Named turns come first, each shown by rows before and after it. Which turns, in which order, take the first row of each pair that follows to the second? Write the first one first, as in the answered first pair.
Tokuv:
[-.20, .14, .03, .30, .33, -.11, .00, -.20, -.31, .01] => [-.03, .28, .11, .04, .43, -.25, -.03, .01, -.30, .00]
[-.38, -.26, -.12, -.02, -.30, .16, .10, -.22, .00, -.19] => [-.47, -.12, -.28, .17, -.09, -.05, -.07, -.24, -.08, .10]
[-.22, -.17, -.10, -.41, -.22, .04, .14, -.08, .11, .03] => [-.33, -.19, -.19, -.23, -.18, .03, .09, -.16, .09, .11]
[-.06, .07, -.04, -.11, .02, -.27, -.07, -.18, .08, .36] => [.09, .08, .06, -.32, .00, -.25, -.04, -.05, .13, .26]
Ganoz:
[.15, -.12, .11, .30, -.09, .12, .08, -.09, -.02, -.18] => [.16, -.11, .14, .31, -.08, .09, .08, -.15, .00, -.12]
[.19, -.28, .20, -.15, -.15, .13, .26, -.10, .08, -.19] => [.00, -.17, -.04, .20, .00, .24, .13, .14, -.16, -.37]
[.22, -.13, .10, -.40, -.08, -.04, .16, .01, .08, -.12] => [.00, -.02, -.16, .00, .10, .08, .01, .30, -.18, -.35]
[-.12, .19, -.07, .05, .02, .33, -.21, .38, -.14, -.37] => [-.06, .29, -.08, .46, .19, -.04, -.33, -.05, -.10, .24]
keko:
[-.02, -.11, .08, .36, -.14, .07, .16, -.29, -.05, -.03] => [-.14, .07, -.13, .34, .06, -.15, .01, -.21, -.10, .26]
[-.09, -.11, -.14, .07, .03, .05, -.06, -.10, -.19, .00] => [-.03, .02, -.16, .02, .12, -.02, -.13, .04, -.22, .03]
[-.29, .08, -.12, -.10, -.01, .07, .03, .28, -.08, .07] => [-.15, .09, .00, -.16, -.01, .11, .06, .37, -.06, -.06]
[.00, .14, .12, .15, .09, .00, .07, -.11, -.17, -.09] => [-.04, .12, .09, .15, .09, .01, .05, -.14, -.16, -.04]
Pairs:
Between the rows of a pair lie 2 to 3 turns.
[.27, .02, .43, .09, .05, -.05, .03, .06, .00, .01] => [.04, -.08, .31, .31, .01, -.04, .03, -.21, -.02, .22] | keko Tokuv
[-.07, .03, -.25, -.39, -.07, .06, -.08, .21, -.02, -.20] => [-.28, -.07, -.39, .22, -.05, .08, -.10, -.16, -.10, -.02] | keko Tokuv Ganoz
[-.39, -.01, -.28, .47, .17, .06, -.18, -.06, -.05, .03] => [.18, .20, .10, .21, .23, .10, -.17, .38, -.07, -.38] | keko keko
[-.20, -.03, .08, .59, .04, .01, .03, -.22, -.07, -.15] => [.11, .22, .23, .21, .21, -.39, -.04, -.20, .09, .27] | Ganoz Tokuv keko
[-.06, -.04, .14, .47, -.01, .47, -.12, .23, -.21, -.45] => [.00, -.13, .28, .09, -.07, -.05, -.06, -.54, .21, .56] | Ganoz Ganoz keko
[.18, .04, -.02, -.10, .24, -.24, -.12, -.20, .07, .45] => [-.01, .07, -.19, -.20, .22, .16, -.12, .41, -.15, -.28] | Ganoz Ganoz
[-.19, .08, -.28, .16, .17, -.06, -.12, .19, -.19, .04] => [.04, -.08, .03, -.45, -.10, -.07, .10, .00, .12, .08] | Ganoz Ganoz
[.18, -.18, .24, -.27, -.24, -.15, .35, -.56, .20, .34] => [.30, .19, .16, -.25, .10, -.47, .10, -.30, .11, .58] | Tokuv Tokuv keko
[-.50, -.03, -.07, -.25, -.02, -.14, -.04, -.52, .25, .59] => [.15, .36, .27, -.68, .18, -.30, -.12, .13, .23, .30] | Tokuv keko
[-.06, .09, -.18, -.07, .16, -.08, -.06, .00, -.10, .07] => [-.06, .08, -.16, -.15, .14, -.02, -.05, .08, -.11, -.03] | Ganoz Ganoz Ganoz
[.00, .01, .20, .32, -.04, .21, -.12, .05, -.15, -.15] => [.02, .01, .23, .05, -.04, -.08, -.10, -.23, .04, .34] | keko keko Ganoz
[.18, .16, .06, .31, .17, .00, -.05, .11, -.16, -.14] => [.38, .13, .24, .12, .11, -.07, .03, .00, -.01, -.04] | Tokuv Ganoz Tokuv
[.06, -.13, -.02, -.42, -.21, .11, .09, .07, .15, -.30] => [-.35, -.16, -.37, .04, -.12, .16, -.03, .01, -.03, -.22] | keko Ganoz
[-.22, -.05, -.14, -.37, .05, -.06, -.08, .30, .07, -.23] => [.05, .12, -.02, -.05, .20, -.12, -.15, .42, -.05, -.29] | Ganoz keko
[-.22, -.02, -.33, .56, .22, -.01, -.04, .32, -.21, -.12] => [.29, .09, .10, -.01, .22, -.50, .00, -.03, .17, .51] | Ganoz Tokuv
[-.01, -.19, .10, .34, -.19, .11, .13, -.34, .10, .05] => [-.18, -.12, -.05, -.26, -.17, .22, .11, .23, .02, -.32] | keko Ganoz Ganoz
[.33, .41, -.25, .31, .26, -.08, -.03, .06, .13, -.08] => [.54, .22, .03, .13, .00, .05, .18, -.14, .29, -.22] | keko Ganoz Ganoz
[.23, -.05, .22, .70, .09, .13, .08, -.22, -.16, -.11] => [.24, .28, .06, .46, .41, -.27, -.14, .03, -.17, .29] | keko Tokuv
[-.04, .04, .00, -.14, .06, -.23, -.12, .01, .05, .28] => [-.14, -.05, -.03, -.05, -.04, .09, -.07, .27, -.09, -.25] | Tokuv Tokuv Ganoz
[-.21, -.23, -.13, -.08, -.25, .35, .12, .03, .00, -.27] => [-.14, -.16, -.09, .22, -.14, .03, .04, -.41, .09, .29] | Ganoz Ganoz
[-.16, -.24, -.02, -.30, -.38, .12, .09, -.14, .02, -.16] => [-.35, -.07, -.27, -.28, -.17, -.14, -.09, -.10, -.04, .20] | keko Tokuv
[-.01, .00, -.04, .25, .08, -.05, -.05, -.23, -.07, .20] => [.21, .04, .14, -.26, .04, -.09, .01, -.03, .08, .12] | Tokuv Ganoz
[-.39, .15, -.47, .40, .32, .00, -.04, .03, -.18, .13] => [.27, .18, .06, .20, .17, .23, .14, .36, -.16, -.53] | keko keko
[-.15, -.04, -.08, -.39, -.22, -.03, .10, -.06, .15, -.02] => [.01, .30, -.17, .02, .13, -.21, -.13, .25, -.07, .01] | Ganoz Ganoz keko
[-.23, -.03, .03, .10, -.08, .21, .12, -.15, -.16, -.42] => [-.16, .14, .01, .04, .12, -.23, -.03, -.39, -.03, .27] | Ganoz Ganoz keko
[-.04, -.09, .03, -.32, -.14, .11, .10, .05, .05, -.01] => [-.28, -.03, -.21, .08, .02, .09, -.02, .03, -.11, .09] | Tokuv Ganoz Tokuv
[-.20, .10, -.25, .43, .23, -.22, -.20, -.39, .00, .66] => [.64, -.05, .54, -.32, -.20, .11, .18, -.14, .25, -.08] | keko Ganoz keko
[-.02, -.01, -.06, .08, .01, .22, -.12, .26, -.14, -.36] => [.38, .08, .20, .17, .06, .06, -.11, .11, -.06, -.19] | Ganoz Tokuv keko
[.55, .09, .18, .01, -.07, -.22, -.07, -.12, .18, .24] => [.28, .06, -.05, .22, -.08, .18, -.09, .35, -.09, -.43] | Ganoz Ganoz Tokuv
[.02, -.05, .16, .32, -.21, .15, -.06, -.08, .04, -.11] => [.07, .19, .07, .31, .03, -.12, -.22, .06, .02, .12] | Tokuv Tokuv
[.04, .21, -.05, -.47, .11, -.23, -.28, .29, .06, .09] => [-.26, -.18, -.14, .22, -.18, .33, -.09, .02, -.09, -.42] | keko keko Ganoz
[.33, .31, -.05, .25, .15, -.10, -.17, .40, -.07, -.33] => [.32, -.06, .14, .53, -.17, .01, .06, -.36, .14, -.08] | Ganoz keko keko
[.05, -.11, .22, .40, .09, .10, -.03, -.20, .02, .05] => [.03, -.17, .23, .25, .02, .08, .01, -.29, .11, .15] | Ganoz Tokuv
[.11, -.25, -.21, -.29, .18, .16, .15, .33, -.25, -.31] => [-.11, -.31, -.39, .32, .25, .08, .07, -.05, -.31, .00] | keko Ganoz
[.00, -.22, .04, .01, -.20, .53, .06, -.06, -.14, -.33] => [.00, .03, -.12, .25, .14, -.03, -.19, -.32, -.11, .50] | Tokuv Ganoz Tokuv
[.19, -.17, .35, -.03, -.11, .27, .27, -.12, .13, -.18] => [.00, -.22, .21, .19, -.12, .32, .27, -.24, .05, -.13] | Tokuv Ganoz
[.42, -.15, .42, .10, -.11, -.15, .11, -.38, .20, .11] => [.18, .01, .14, .09, .11, -.41, -.07, -.35, .14, .49] | keko keko
[-.26, -.45, .14, .00, -.52, .30, .47, -.53, .04, -.20] => [-.30, .21, -.29, .30, .24, -.50, -.09, -.30, -.17, .69] | Tokuv Tokuv
[-.28, .04, -.21, -.46, -.11, -.02, -.07, .21, .04, .05] => [-.11, .15, -.18, .06, .07, -.28, -.18, -.05, .01, .42] | keko Ganoz Ganoz
[-.38, .01, -.17, .32, .12, .21, -.07, .03, -.25, -.18] => [.08, .25, .09, .27, .29, -.22, -.16, -.12, -.12, .30] | Tokuv keko Ganoz
[.29, .13, .15, .36, .04, -.02, -.01, -.04, -.08, -.08] => [.13, -.03, .11, .31, -.10, -.05, .06, -.34, .06, .13] | Ganoz Tokuv keko
[.03, .23, -.05, -.42, .16, -.17, -.22, .28, -.03, .10] => [.09, .10, .08, -.50, -.01, .03, -.08, .31, .01, -.18] | Ganoz Tokuv
[.08, .16, -.09, .02, .24, -.29, -.10, .09, -.03, .29] => [.33, .00, .21, .00, -.01, .07, .11, .16, -.02, -.28] | keko Ganoz Tokuv
[.08, .24, -.10, .32, .26, -.17, -.16, .11, -.11, .23] => [.37, .02, .28, .07, -.09, .18, .12, .10, .02, -.29] | Tokuv keko
